In the rows, zero is written as 128.
The rows below come in pairs that one turn or mirror swaps. Which row does each named row swap with?
The rows were stretched afterwards, more along some directions than others.
gof: [146 191 155 107  97 110 157 168  37 142 119  99 118 127 117 150 153 140]
lutuf: [130 154 159 142  73 123 155 135 137 141 154 125 129  97 107 129 136 133]
laki: [ 96 151 155 136 124 140 112 108 118 142 138  99 137 136 102 154 159 147]
Deni: [118 120 131 148 122 142 153 137 115 144 110 135 102 127 123 143  95 144]
Sufo: [147 127 120 109  92 120 121 156 117 144 159  79 147 156 120 143 128 114]
zuf: [160 120 147  97 125 159 149  92 130 121 130  83 138 138 130 125 128 132]
peza: [132 140  98 112 120 102 117 145  86 143 105 129 166 152 157 158 127 125]
pofu: [102 129  96 147 154  95 100 131 112 124 102 134 140 142 159 146 113 147]
fizi: [186 149 128 120 107  96 157 155 140 118  99 117 146  80 123 131 141 107]
Lilu: [ 98 121 127  98  89 110 128 146 115 114  85  75 153 131 116 154 132 139]
bal: [118 151 181  94  82 139 157 101  93 130 113  95 136 146 106 141 144 144]
runil: [145 111  97 117  89  84 130 166 118 115  82  94 154 128 146 132  94 134]
rar: [127 160 154  90  92 141 150 113 145 123 147  60 134 123 136 129 112 131]
Kapob: [126 173 153  84  73 119 147 133  82 132 122  52 170 130 151 118 129 135]
fab: [112 181 146 118 151 128 132 118 124 133  97 119 131 110 126 116 108 168]
nekug: [155 182 147 101 136 131 149 142 129 120 118  97 129 114 120 115 114 140]
kap: [118 135 152  86  66 118 136 138 104 129 136  70 130 149 136 132 132 135]
Devuz: [143 122 107 110 108 113 149 146 127 104 110 117 146 148 178 153 100 127]
Simor: [149 135 127 172 149 118 127 124 111 120 107 148 121 107 122 137 146 129]
foga: [133 164 120 115 147 104 115 154  94 119 102 165 131 147 145 147 117 132]
Maz: [154 117  91 104 121 102 127 144 128 106 105 103 145 117 166 122  98 131]
nire: [111 139 154 120 114 113 127  94 109 138 119  78 147 142 101 133 166 152]
dimi: [181 141 145 122 139 150 149 110 150 128 125 110 147 146 125 134 117 107]
bop: [102 153 180 133 102 142 158  76 116 134 130  84 134 109 119 125 144 142]
zali: [157 130 121 105 125 126 144 130 109 113 117 131 158 149 131 168 147 114]
Bilo: [162 167 137 143 150 125 112 125 129 149 135  91 142 125 112 127 144 109]
Saza: [128 148 160 103  93 150 146 124 160 123 148  91 156 121 128 124 109 103]
Mumul: [ 78 167 130 110 120 128  89 111 112 130 136  85 170 149 169 128 110 145]
pife: [120 120 148 118 143 168 132  74 151 129 113 103 136 154 131 127 108 140]
Nel: [143 146 135 153 167 115 130 125 125 123 121 156 107 126 132 136 142 123]
Lopi: [104 115 157 146  83 121 143 123 106 120  90  93 129 111 153 149 135 147]
Fav: [146 163 133  95 107 103 126 118 151 112 104 105 169  95 172 131 100 132]
zag: [141 132  98 129 111  95  80 144 127 143 102 119 171 138 150 130 129 106]
keta: [145 128 134 144 118 139 157 142 125  99 142 129 128 124 121 128 109 100]
mef: [114 172 141 118 134 133 128  98 141 143  97 105 186 107 110 119 118 131]
Tilo: [138 178 138 119 116 127 130 110 144 120 121 100 126  69 124 122 136 138]
tude: [104 143 176 150 106 162 155  87 132 154 135 118 115 116 100 130 132 147]
sul: [151 110 128 142 125 120 146 128 149 129 125 114 130 101 102 145 150 143]
Fida: [120 119 140 140  99 126 155 102 123 105  99 112 121 111 167 137 108 150]
tez: [102 120 174 152  90 134 145  98 118 138 103  96 170 122 111 134 144 132]
dal: [150 104 127  90 126 153 137 111 153 114 113  84 143 153 129 133 119 130]
nilo: [115 159 106 147 160 106  90 122 130 145  88 148 163 120 134 125 118 141]
keral: [102 148 125 154 127 118  96 117 126 120 141 104 188 155 158 136 111 125]
Lusin: [131 134 135 102  83 124 118 134 103 136 145  76 130 151 173 137  87 138]
Gor: [142 187 133 101 151 119 132 140 125 127 108 105 126 123 136 137 113 154]
Dab: [143 162 141  96 120 115 135 153 108 141 102  94 142 118 116 134 133 156]
kar: [159 143 114 110 117  92 128 140 141  99 108 125 159 127 157 125 117 109]
Biv: [103 143 126 174 139 102 107 148 116 138 100 140 156 149 139 151 108 130]
Bakin: [127 109  98 128 124 143 103 126 138 123 158 119 111 129 143 137 112 135]
ged: [138 190 166 120  84 119 179 133  73 150 129 111 133 106 121 140 142 136]

Devuz pairs with Kapob
zali pairs with gof
Lopi pairs with keral
zag pairs with lutuf

